Each path below is one point turned by a fixed rotation once a step. After each direction that follows a path, write how fast that rotation turns it, in degrees per step (0 if it stays still).
Each turn is a multiple of 5 degrees from 10 to 175, or 0.
Each row of a path follows its step; steps can be skipped.
Path 1:
step 0: [  0   8   4 -14  -8 -18  13   0  -8  15  16  12   5   1  17  17  22  15
  -1   9   2  21 -12 -10   0   8  10 -16  11]
step 1: [ -5 -24   4   6 -15 -13   7   2   0  19   6 -10  -6  10  -6  -3  -2   3
  27  -3 -12  10   8  -6   2 -35  10   1  -2]
step 2: [  5   2   0  23 -15 -19  -7  -2   8 -12   6  -9 -15  -1  -6  -2  17 -14
 -14 -10  -1  -1   1 -13 -35   3   7 -10  -3]
step 3: [  9   3  21  -4  12  -4   0  -8   6 -32  11  -8  -7  -5   0  15   1  23
   8  15   3   9   6   8  -5  -5  23   4  17]
step 4: [  7  17 -15  -6   8  -7 -11  19   5   9  16 -20  -1   5  16   2  -5   7
  10 -21   7  22  -3 -10  -6 -14  -8  21   5]
step 5: [-27   4  -2  -3  -4 -10 -11  -5  -5   3  17  12  15   3  -7   0  -3  -6
   6 -12  -7  -4 -19  18 -30  -6  21   7  -6]
step 6: [-14  15  10  32   8   2  -6   9  11   3   0 -14  -7   2  -2   7   7  -4
   1  -2  10 -14  21  29   7 -11   9  -2  11]
step 7: [ -7  32   6   6  -3  -6   0   1  -4 -11  -2 -26  -3   1   2  17 -11  14
  -5  -5 -12   4 -29  -1   6  12 -12 -11   2]
step 8: [ -3 -16  -7   3  15   1  10  16   2  10  16   9 -10   4  16   0  -4  26
  28  -6 -12  -9 -16  19   0  10   3  -4  -1]
step 9: [ -3  -1  -9  21   2  -8   5  -1   4   7 -10   4   8   4  -8 -19  25   1
  -3 -28  13   4 -22   6   9 -20   2 -12   5]
step 10: [ 14  -9   7  10 -16 -11 -24  -3  -5  -1 -11  -8 -11 -11 -33  10  -6  15
   0   1  -1 -17 -13  10   6   8  13   0   3]
step 11: [ 18  11  -9  22  24 -11 -16  -1   2  -5  16  11 -13 -10   8   2   0   3
   5   1  -3  21   3  -4  21  18   1  -9  -5]
Directions:
[-10   5  -2   2   0  -3  -3  -1  -3  10   0   2   4  -6   2   7  -6  -7
   0   7   2   4   3   4   2   2  -1   0   1] : 55
[-2 -3 -3  1  8 -2  0 -2  4  4  3  0 -7  2 -3  1 -9 -4 -1 -3 -8 -1 -3 -5
 -6  6  1  2 -9] : 120
[ -2   7   8  -2   3   7  -6   2  -2  -5   5   1   2   2   0  -3  -5   0
   1  -3   3   2   7  -2 -11  -4  -1   4   0] : 35
[ 1 -1 -2  3 -3  0  0 -9 -5 10  1  0  6  4 -9 -4  5 -3  1 -6 -3 -5  5  3
 -4 -3  1  2  3] : 90
[ 1 -3  5 -2 -1 -6  9  4 -2 -4 -2  2  2  5 -5 -2 -3 -8  2 -2  3  4  2  3
  2  9 -6  6  2] : 0
[10 10  4  4 -1  4  6 -5  1  2  0 -2 -7 -5 -5  3  0  1 -4  5  2  1 -1  6
 -2  1  0  3 -4] : 95
Path 2:
step 0: [ -8   1  16  -8 -21   0  -2 -16   2 -10 -12  -3  -8 -19  22   6  -6   4
  -7   6   3   5  -7  10   0   0  18  11   4]
step 1: [ -4  -5  16 -18 -11  20  11  -6   2   1   1   3   9 -16  12   5   1  15
  -7  -5  10 -14  -5   7   5 -19  -8  -3   0]
step 2: [  5  -2  -8  -9 -14   3  16 -14   3  12  16  -8   7   8  10  27 -10   1
 -11   0   2 -13  -1   4  -2 -16   9   3  -8]
step 3: [  9  -5   4  -9 -13  11  18  -5  -3  -7  -3   2  10  28  10   5 -10   5
   2  11  12  14 -11  -4  -7  -8   8   9  -5]
step 4: [  8   0  -8  -5  16  10  17   1 -13 -12  -2   0   0  12   7  -1   5  17
  -2  -1  10  -6  -6 -16  16 -18  19   6  -1]
step 5: [  2  -2  -8   2  -2 -15   0  -4   3 -11 -10   4  -4  -4  13  18   7   6
 -10   3   9  -2 -18  -8   9   3  27  17   9]
step 6: [  1   0  13  -6  -7   0  17   3   7 -13 -24  10   6 -18   6   9   9  18
   3   0  19  -6 -12  -2  -6   2   0   6   7]
step 7: [ 10   0   0  -4  -6   0  24 -21   7  13  -6  -8   0 -21  -6  16  15   2
   0  -4   5 -15  -1  -7  -2 -14   4   0  -2]
step 8: [  1 -11   4  -2 -26  -1  10 -15  11  15   2  -3   4   2  -4   7   5  -1
  15   8  11  13 -12   2  -8 -12  18  10  -9]
step 9: [ -6   1   7  -7  -5  20  13  12 -12   6  -6  -4   5   4   0  -3   2   9
  20  10  11   0   5  -1   0 -27  20   7  -6]
step 10: [ -9  13  -3  -1  -8   2  -4  -3 -11  -7   6 -10  -8  -2  19  10   5  -6
  -5   6  -1  -6  -6 -15   1 -24  28   9   3]
step 11: [-17   6  14 -13 -13   0   3  -5   2 -20   0   6  -8  -8  22   2 -11  16
  -2   1  12   3 -14   0  -8   0  14   3   3]
Directions:
[-2  6  0 -1 -6  4  2  3  1 -3  5  9  5  1 -1 -9  5  8  5 -7  1  2 -6  3
 -1  1 -2 -3  1] : 140
[ -4   5   0   1   8   1  -3  -2  -4   1  -4  -3   2   0  -9   2  -4  -2
  -2   0  -2   3 -14   6  -1  -2  -2  -5   0] : 0
[ 0 -5 -3 -2 -4  4  5 -5 -4  4  9 -4  2 -2 -6  8  2  1  2  2  7  4  3  2
 -2  5 -6 -5  6] : 65
[  7  -5   0  -2  -4   7   1   6  -2   6   5   0   6   4  -3   0  -3  -6
   4   3  -5  -2  -3  -3  -4  -4   2  -1 -11] : 60
[-2 -3 -3 -5 -3  0 -3 -1  1  0  0  4  0 -2  1 -2  1 -5 -5  2 -2 11 -5 -3
 -5 -2 -6 13  4] : 140
[ -4  -1  -6   4  -6 -11  -2  -2   5   2  10  -1  -3   0  -1   3  -4   2
  -2  -4  -1   1  -5   1  -1   4   7   2  -5] : 130
Path 3:
step 0: [ 10  16   1  14  23   1  -1   6 -12   1  10   4  -6 -18   0 -16  -4  13
   8 -13  -2 -11 -13 -21 -18 -10  -1  13  -6]
step 1: [ -1   9  11 -24  20   7  -6  10   3  -7 -24  -6  -6  -8  -3 -10   5   3
  13  16   0  13   5 -12  -6   3 -21  -1   5]
step 2: [ -3  -4   9  -9  -1 -15 -15  -8   3   7   1  -6   7 -17   7  -4   5  23
  -9 -19  -1   8 -16 -15  -5   1 -11  25   5]
step 3: [  3  12  -2 -27  11   1  -6 -12   9  -8   6  11   2  10 -15   0  -8   2
  15 -21  -4  16   4   0 -14   2 -19  -8   9]
step 4: [ 18   4  11  -6  20 -20  12   0  -3   5   6  13  -6  -7  15   5  16  12
  -5 -13  -9   1  -9 -10 -20   8   2   0 -18]
step 5: [ -2  13  -4  -8  13  13   5  21  23   4  12 -13 -10  -6  -6  -6   3   9
   0  -1   9  11   4 -13 -25  -5 -15 -12   5]
step 6: [ 10   9  12   0  11  -4 -16   7  -9   7  -4  -4 -16  -9  21 -13 -10  12
   7 -13   8  -5   3   0  -6  -1 -19  22 -18]
step 7: [ -5   6   7 -10  15   6   4  -4  -8  -3  -7   5   5 -19 -16 -17   5  14
  20 -11  15  18   8 -16  -3   0  -6  -1  16]
step 8: [ 16  -5  13 -25   0 -10 -17  12   8  -5 -14  10   2  -7  -2  -2   6  17
   0  -7 -17   8 -12   4 -14   5   0  19  -8]
step 9: [  3  10  -9 -16   8 -18  -3 -18  17  -7  10 -14   4   3  -4  -5   4  10
  -7 -16   6  14  19 -16 -18   6  -4  -5   2]
step 10: [ 21   3  24  -1  20   1   8   3  19  -1  15  10 -10   2   7   3   2   6
   7 -20  -2   4  -7  12  -5  -8 -16   7 -11]
step 11: [  5   3 -16  -6  19  -3   6  12   0   3   6   5 -10 -22   6 -24   2   2
   4  -3  24  12   0  -6 -19  12  -3 -12  -6]
Directions:
[ 3  4  0  5  5 -8  7  1  8 -1  4 -1 -3  0  0  9 -6 -2 -2 -1 -1 -2  1  4
 -7 -3  5 -7 -3] : 65
[  2  -1  -4  -2  -4   1  -7  -3   5   2   0 -10  -5  -3   5   9   4   1
  -5  -1   2   1   5  -1   3  -8  -5   2   2] : 100
[ -3   2  -2  -2   1   0   1   4   0  -4  -7  -3   1   6   2  -4   2  -6
  -1  -5   5   4   5   1  -3   0  -2 -10  12] : 175
[ 0 -5 11 -3  6  0  6  0  2  2 -1  0 -4 -4  0  6 10  1  2  4  5 -1 -4  0
  6  3  3 -3  6] : 120
[  4  -3   6   7   2  -2  -5   4  -6  -2  -1   0  -2   1   6  -1   3   1
  -8 -10  -6  -4  -5   3  -1  -1   4   4   4] : 175
Path 4:
step 0: [ -5   9 -24 -24  -8  -1  20 -18   0   4 -10  18  -4  11  -1 -14   7 -18
  -3 -14  -7  -5   1   6   4   1  -4   6   9]
step 1: [  5 -22  -5   3 -12  -6   8   1   2  -9  -2  16  -6  -1 -13 -20  16   7
  20 -17  -2  11   5   0   0  19  -6 -18   2]
step 2: [  1  -4 -14   5  13 -13  10  -1  -7   0   9  32   4 -12   6   6  20 -19
   5   2  -2 -10  10  13 -13  -2 -16   1  -2]
step 3: [ 17   9   2   1  -9  -9  26  -7  -5   4  21   2  -6   1  -1 -20  11 -10
  20 -14   1  -9 -10  -7  16  -6 -11  -1  -3]
step 4: [  0 -16 -18 -21   1 -13  16 -18   4  18   0   8   2   0   4 -19   0 -15
   8  -2  10   9   6   3 -14  16   2   6   4]
step 5: [  3 -18   3  -8  10  15   7  -8  -2  -2   9  18   0   3  -2  -4  28  -2
   9 -25   9   8   5  11   9  -1  -7 -19  -9]
step 6: [  4  -3 -19  11   4 -18  10   2  22  16  12  17   0  -2  -3  10   9  -9
  10 -16   2  -5  -2  10   1  -3 -21  15   6]
step 7: [ -5   9 -12  -7 -18  -3  16 -11  -2   8   1  11   7  23  16 -14  16 -11
  13 -14  -2  -9   5 -16  10   3  -6  -9  -7]
step 8: [  6 -19   9  -8 -10 -13  13 -16   6  15  -6  31  -2 -11 -12  -5   5  -4
   4  -4  -4  15   2  -3  -2  22  -7   1  -1]
step 9: [  0   6  -7  -3   3  -7   0 -10   1  -7   6  31  -6   2   1 -14  30  -4
   5  -9   9  -5   3  27  -2 -14   0  -6  -5]
step 10: [  8 -12 -19   7  -7 -23  19  -9  -4   7  16   3  -4   4 -10  -3   6  -8
   9  -5  -5  -7  -3   4  20   4 -22  -7  20]
step 11: [ -2  15 -20  -9   7   4  23 -13  -2   0  -5  11   8  -4  12 -17  16 -12
  14 -10  -3   2   9  -3  -5  26   1  -2   3]
Directions:
[ 2  3 -1  7 -1 -1 -2 -3 -2  3 -4 -3  6  0  5  0 -7 -4  8  0 -4  1 -3 10
  4 -7 -7 -1 -2] : 100
[ 1 -4 -6  5  2 -3 -5  4 -2 -4 -5 -2 -5  1  0  2  5 -3 -3 -6  3 10  3  1
  2 -6  1 -2  9] : 85
[ 4 -1  2 -5 -4  4  1 -4 -9 -7  3 -3 -3  6  0  3  2  2 -3 -7 -3 -3  2 -2
  7 -6 -1 -6 -8] : 160
[  0  -2 -10  -2   4  10   1  -1   4   0  -1  -4   1   3  -4   2  -1   7
  -1  -3  -1  -6  -1   9   3   6  -2  -3   6] : 70
[-12  -5  -4  -1  -2  -4   2  -1  -5  -5   2  -1   3   7   1  -3  -9   2
   6   1   1   4   2  -3   5   4   2   2   1] : 110
